In the data rows, the value 128 means zero.
Two rows play each game, the first against the second. How much does the first row win by? 20 is about a draw, 40 a big win and 0 a big loss. Wins can go round in a circle: one row can beat a second, the second a third and the third the first. Each row has two weighted sums of its numbers, A and B, taken from their middle values. A row wins by its A times the other's B, less its B times the other's A.
119 115 119 100 117 130 148 135 158 122 163 148 113 142 110  89
119 115 119 100 117 117 148 133 158 122 163 148 167 142 161 143 -> 19
119 115 119 149 117 140 148 142 158 122 112  99 113  85 110  89
119 115 119 149 117 146 148 136 158 122 112  99 113 142 110 143 -> 25
119 115 119 100 117 130 148 136 158 122 112 148 113  85 110 143
119 115 119 149 117 128 148 120 109 122 112  99 113 142 161 143 -> 24
119 115 119 100 117 123 148 124 109 122 163 148 113 142 110 143
119 115 119 100 117 125 148 137 109 122 112 148 113 142 110 143 -> 21
190 173 190 149 117 106  99  85 109 122 112  99 167 142 161 143
119 115 119 149 117 135 148 150 158 122 112  99 113  85 110  89 -> 24
190 173 190 149 117 129  99 115 109 122 112  99 113 142 110 143
119 115 119 149 117 115  99 114 109 122 112 148 113 142 161 143 -> 30
119 115 119 100 117 109  99 110 158 122 163 148 113 142 161 143
119 115 119 100 117 107  99 129 109 122 163 148 167 142 110 143 -> 12
119 173 119 149 117 127  99 135 109 122 112  99 113 142 110 143
119 115 119 149 117 129 148 138 158 122 163 148 113 142 161 143 -> 20
119 115 119 149 117 129 148 141 158 122 163 148 113 142 110  89
119 115 119 100 117 125 148 137 158 122 163  99 113  85 110  89 -> 14
119 115 119 100 117 132 148 124 109 122 112  99 113 142 110 143
119 115 119 149 117 133 148 139 109 122 112  99 113  85 110  89 -> 20
119 115 119 149 182 137 148 147 158 122 112  99 113 142 110  89
119 115 119 100 117 117 148 134 109 122 163 148 167 142 161 143 -> 8
119 115 119 149 117 145 148 143 158 122 112 148 113  85 110  89
119 115 119 100 117 121  99 126 109 122 112 148 113 142 110 143 -> 24
119 115 119 100 117 133 148 130 158 122 163 148 167 142 110 143
119 115 119 149 117 135  99 132 109 122 112  99 113 142 110 143 -> 20
119 115 119 149 117 149 148 146 158 122 112  99 113  85 110  89
119 115 119 100 117 130 148 145 109 122 112 148 113  85 110  89 -> 21
119 115 119 149 117 135 148 135 109 122 112 148 113  85 161 143
119 115 119 100 182 141 148 157 158 122 163 148 113  85 110  89 -> 20
119 115 119 149 117 129  99 118 109 122 112 148 113 142 161 143
119 115 119 149 117 113  99 121 109 122 112 148 113 142 110 143 -> 21
119 115 119 100 117 108 148 162 158 225 163 148 167 142 161  89
119 115 190 149 182 159 148 143 158 122 112  99 113  85 110  89 -> 35
119 173 119 149 182 179 148 182 158 225 163 148 167 142 161 143
119 173 119 100 117 112  99  99 109 122 112  99 113 142 161 143 -> 21
119 115 119 149 182 158 148 160 158 122 112  99 113  85 110  89
119 115 119 149 117 132 148 137 158 122 112  99 113  85 110 143 -> 22
119 115 119 149 117 142 148 139 158 122 112 148 113 142 110  89
119 115 119 149 117 136 148 143 158 122 112  99 113  85 110  89 -> 5
119 115 119 149 117 124 148 133 109 122 112 148 113 142 110 143
119 115 119 149 182 137 148 145 158 122 112  99 113  85 110  89 -> 17
119 115 119 149 117 127 148 122 109 122 112  99 113 142 110 143
119 173 119 149 117 132  99 122 109 122 112 148 167 142 110 143 -> 19
119 173 119 100 117 111  99 112 109 122 112 148 167 142 110 143
119 115 119 149 117 150 148 141 109 122 112 148 113 142 110 143 -> 5
119 115 119 149 117 122  99 125 109 122 163 148 113 142 161 143
119 115 119 100 117 123 148 146 158 122 163 148 113  85 110  89 -> 20
119 115 119 149 117 135 148 124 109 122 112  99 113 142 110 143
119 115 119 100 117 104  99 120 109 122 112 148 167 142 161 143 -> 26
119 173 119 100 117 105  99  98 109 122 112  99 167 142 161 143
119 115 119 100 117 123 148 130 158 122 163 148 167 142 110 143 -> 19
119 115 119 149 117 133 148 132 109 122 112  99 113 142 161 143
119 173 190 149 182 226 148 190 158 225 163 148 167 142 161 143 -> 16
119 115 119 100 117 129 148 133 158 122 163 148 113  85 110  89
119 173 119 149 117 105  99  89 109 122 163  99 167 142 161 143 -> 19
119 115 119 100 117 113 148 117 109 122 163 148 167 142 110 143
119 115 119 149 117 112  99 118 109 122 112  99 113 142 161 143 -> 21
119 173 119 149 117 114  99 124 109 122 112 148 113 142 161 143
119 115 119 100 117 111  99 133 109 122 112 148 113 142 110 143 -> 23
119 115 119 100 117 115  99 112 109 122 163 148 113 142 161 143
119 115 119 100 182 165 148 189 158 225 163  99 113  85 110  89 -> 29
119 115 119 100 117 108  99 113 109 122 112 148 167 142 161 143
119 115 119 149 117 131 148 132 109 122 112  99 113  85 110 143 -> 19
119 115 119 100 117 127  99 114 158 225 163 148 167 142 161 143
119 115 119 100 117 107  99 113 109 122 163 148 113 142 110 143 -> 23
119 115 119 100 117 120 148 117 158 122 163 148 167 142 161 143
119 115 119 149 117 124 148 118 158 122 112 148 113 142 161 143 -> 22
119 115 119 149 117 135 148 130 158 122 163 148 113 142 110 143
119 173 119 100 117  90  99  89 109 122 112 148 167 142 161 143 -> 19
190 173 190 100 117 111  99 106 109 122 112  99 167 142 161 143
119 115 119 149 117 143 148 142 109 122 112 148 113  85 110 143 -> 14
119 115 119 100 117 104  99 113 109 122 112 148 113 142 161 143
119 115 119 149 117 125 148 150 109 122 112 148 113 142 110  89 -> 20
119 115 119 149 117 134 148 117 109 122 112 148 113 142 161 143
119 115 190 149 182 177 148 155 158 225 163  99 113  85 110 143 -> 16
119 115 119 149 117 131 148 134 109 122 163 148 113 142 110 143
119 115 119 149 182 153 148 147 158 122 112  99 113 142 110 143 -> 13
190 115 119 149 182 136 148 184 158 225 163 148 167 142 161 143
119 115 119 149 117 156 148 151 158 122 112  99 113  85 110  89 -> 22
119 115 119 100 117 135 148 136 158 122 112  99 113  85 110  89
119 115 119 149 182 144 148 141 158 122 112 148 113 142 110 143 -> 30
119 115 119 100 117 120 148 129 158 122 163 148 113 142 110 143
119 115 119 100 117 111  99 115 109 122 163 148 167 142 161 143 -> 21
119 115 119 100 117 120 148 113 158 122 163 148 167 142 161 143
119 115 119 149 117 139 148 147 109 122 112  99 113  85 110 143 -> 20
119 115 119 149 117 125 148 110 109 122 112  99 113 142 110 143
119 115 119 149 117 134 148 132 158 122 163 148 113 142 110 143 -> 14
190 173 190 149 182 201 148 142 158 122 112  99 113  85 110  89
119 173 119 149 117 116  99 122 109 122 112  99 113 142 110 143 -> 11
119 115 119 100 117 135 148 153 158 225 163 148 167 142 161 143
119 115 119 100 117 129 148 131 158 122 112 148 113 142 110 143 -> 17
190 173 190 149 182 145  99  92 109 122 112  99 167 142 161 143
190 173 190 149 117 102  99 106 109 122 112 148 167 142 161 143 -> 20
119 115 119 149 117 122 148 142 109 122 163 148 113 142 110  89
119 115 119 149 117 129 148 136 158 122 112 148 113 142 110 143 -> 4
119 115 119 100 117 121 148 128 158 122 163 148 113 142 110 143
119 115 119 149 182 143 148 139 109 122 112  99 113 142 110  89 -> 21
119 115 119 100 117 118 148 121 109 122 112  99 113 142 110 143
190 173 190 149 117 109  99 103 109 122 112  99 113 142 161 143 -> 32
119 115 119 149 117 113 148 100 158 122 163 148 167 142 161 143
119 173 190 149 182 233 148 129 109 122 112  99 113  85 161 143 -> 30
119 115 119 149 182 158 148 175 158 225 163 148 113  85 110  89
119 115 119 100 117 117 148 139 109 122 112 148 113 142 110 143 -> 23
190 173 190 149 182 113  99   4 109 122 112  99 167 142 161 143
119 115 119 149 117 116  99 132 109 122 112 148 113 142 110 143 -> 26
119 115 119 149 117 132 148 136 109 122 112  99 113 142 110 143
119 115 119 100 117 130 148 131 158 122 163 148 113 142 161 143 -> 14
119 115 119 100 117 117  99 118 109 122 163 148 113 142 161 143
119 115 119 149 117 137 148 154 109 122 112  99 113  85 110  89 -> 25
119 115 119 149 117 152 148 142 109 122 112  99 113  85 110  89
119 115 119 100 117 112  99 120 109 122 112 148 113 142 110 143 -> 22
119 115 119 100 117 150 148 158 158 122 163 148 113 142 110  89
119 115 190 149 182 179 148 180 158 122 112  99 113  85 110  89 -> 13
119 115 119 149 182 157 148 161 158 122 163 148 113 142 110  89
190 115 119 149 117 124  99 120 109 122 112  99 167 142 110 143 -> 16
119 115 119 149 117 139 148 143 158 122 163  99 113  85 110  89
119 115 119 149 117 149 148 138 109 122 112  99 113  85 110  89 -> 21
119 115 119 149 117 131 148 140 158 122 163 148 113 142 110 143
119 115 119 149 117 125  99 126 109 122 112 148 113 142 161 143 -> 24
119 115 119 149 117 120 148 128 109 122 112  99 113 142 110 143
190 173 190 149 182 217  99  76 109 122 112  99 113  85 110  89 -> 12
119 173 119 149 117 117 148 109 109 122 112 148 113 142 161 143
119 115 119 100 117 127  99 129 109 122 112  99 113  85 110 143 -> 27
119 115 119 149 182 139 148 130 158 122 112 148 113 142 110 143
190 115 119 100 117 112  99  94 109 122 112 148 167 142 161 143 -> 23
119 115 119 149 117 139 148 140 158 122 112  99 113 142 110 143
190 173 119 100 117 103  99 106 109 122 112 148 167 142 161 143 -> 18
119 115 119 100 182 133 148 159 158 122 163 148 113 142 110  89
119 115 119 149 117 141 148 137 109 122 112  99 113  85 110 143 -> 17
119 115 119 149 117 129 148 125 109 122 112 148 113 142 110 143
119 115 119 100 117 127 148 140 158 122 163 148 113 142 110  89 -> 17
119 115 119 100 117 114 148 125 158 122 112 148 113 142 110 143
190 173 190 149 117 106  99 111 109 122 112 148 167 142 110 143 -> 15
190 173 190 149 117 113  99 103 109 122 112  99 113 142 110 143
119 115 119 100 182 118 148 149 158 122 163 148 167 142 110  89 -> 3
119 115 119 100 117 103  99 116 109 122 163 148 167 142 161 143
119 115 119 100 117 121 148 132 158 122 163 148 113 142 110 143 -> 20
119 115 119 100 117 115 148 134 158 122 163 148 167 142 110 143
190 173 190 100 117  97  99  82 109 122 163 148 167 142 161 143 -> 24
119 173 119 149 117 123 148 114 109 122 163  99 113 142 110 143
119 173 119 100 117  97  99 103 109 122 112 148 167 142 161 143 -> 27
119 115 119 149 182 153 148 158 158 122 163 148 113  85 110  89
119 115 119 149 182 153 148 154 158 122 112  99 113  85 110  89 -> 15
119 173 119 149 117 111  99  96 109 122 112 148 167 142 161 143
119 115 119 149 117 116  99 129 109 122 112 148 113 142 110 143 -> 21
119 115 119 149 117 123  99 129 109 122 112 148 113 142 110 143
119 115 119 149 117 146 148 147 158 122 112 148 113 142 110 143 -> 14
119 115 119 149 117 133 148 133 109 122 112  99 113 142 110 143
190 115 119 100 117 117  99 111 109 122 163  99 167 142 161 143 -> 23
119 115 119 100 117 130 148 142 109 122 163 148 113 142 161  89
119 115 119 100 117  91  99 105 109 225 163 148 167 142 161 143 -> 37
119 115 119 149 117 149 148 142 109 122 112  99 113  85 110  89
119 115 119 100 117  84  99  86 109 122 112 148 167 142 161 143 -> 25
119 115 119 149 182 140 148 138 158 122 112 148 113 142 110 143
119 115 119 149 182 147 148 141 158 122 112  99 113  85 110  89 -> 9
119 115 119 100 117 125  99 111 109 122 112  99 113 142 110 143
119 115 119 100 117 123 148 121 109 122 112  99 113 142 161 143 -> 17
119 173 119 149 117 117 148 120 109 122 112 148 167 142 161 143
119 173 119 149 117 130  99 123 109 122 112  99 113 142 161 143 -> 17
119 115 119 100 117 125 148 114 158 122 163 148 167 142 161 143
119 115 119 100 117 123 148 134 158 122 112  99 113  85 110 143 -> 16
119 115 119 100 117 131 148 136 158 122 163 148 167 142 110 143
190 173 190 149 117 110  99  95 109 122 112  99 167 142 161 143 -> 25
119 115 119 149 182 142 148 143 158 122 112  99 113  85 110 143
190 173 190 149 117 109  99  96 109 122 112  99 113 142 161 143 -> 30
119 115 119 149 117 150 148 142 158 122 112  99 113  85 110  89
119 115 119 100 117 122  99 127 109 122 163 148 113 142 110 143 -> 23
119 115 119 100 117 138 148 147 158 122 163 148 113 142 110  89
119 115 119 149 117 138 148 146 109 122 112  99 113  85 110 143 -> 23
190 173 119 100 117 102  99  93 109 122 112 148 167 142 161 143
119 115 119 149 117 133 148 135 158 122 163  99 113 142 110  89 -> 21
119 115 119 149 117 120  99 120 109 122 112 148 113 142 110 143
119 115 119 149 182 145 148 154 158 122 112  99 113  85 110  89 -> 13
119 115 119 100 117 119  99 103 109 122 112  99 113 142 161 143
190 173 119 149 117 115  99 103 109 122 112 148 113 142 161 143 -> 20
119 115 119 100 117 117 148 128 109 122 112 148 113 142 110 143
119 115 119 100 117 112 148 136 158 122 163 148 113 142 110 143 -> 22
119 115 119 100 117 110  99 113 109 122 112 148 113 142 161 143
119 173 119 149 117 111  99 116 109 122 112 148 113 142 161 143 -> 18
119 115 119 149 182 163 148 144 158 122 163 148 113  85 110  89
119 115 119 149 117 137 148 145 109 122 112  99 113  85 110 143 -> 22
119 115 119 149 117 132  99 129 109 122 112  99 113 142 110 143
119 115 119 149 117 121 148 124 158 122 163  99 113 142 161 143 -> 20
190 173 190 149 117 109  99  83 109 122 163  99 167 142 161 143
119 115 119 149 117 132  99 135 109 122 112 148 113 142 110 143 -> 24
119 115 119 100 117 120 148 118 109 122 163  99 113 142 110 143
119 115 119 100 117 119  99 120 109 122 112 148 113 142 110 143 -> 17
190 173 190 149 117 104  99  82 109 122 112  99 167 142 161 143
119 115 119 100 117 134 148 139 109 122 112 148 113 142 110 143 -> 15
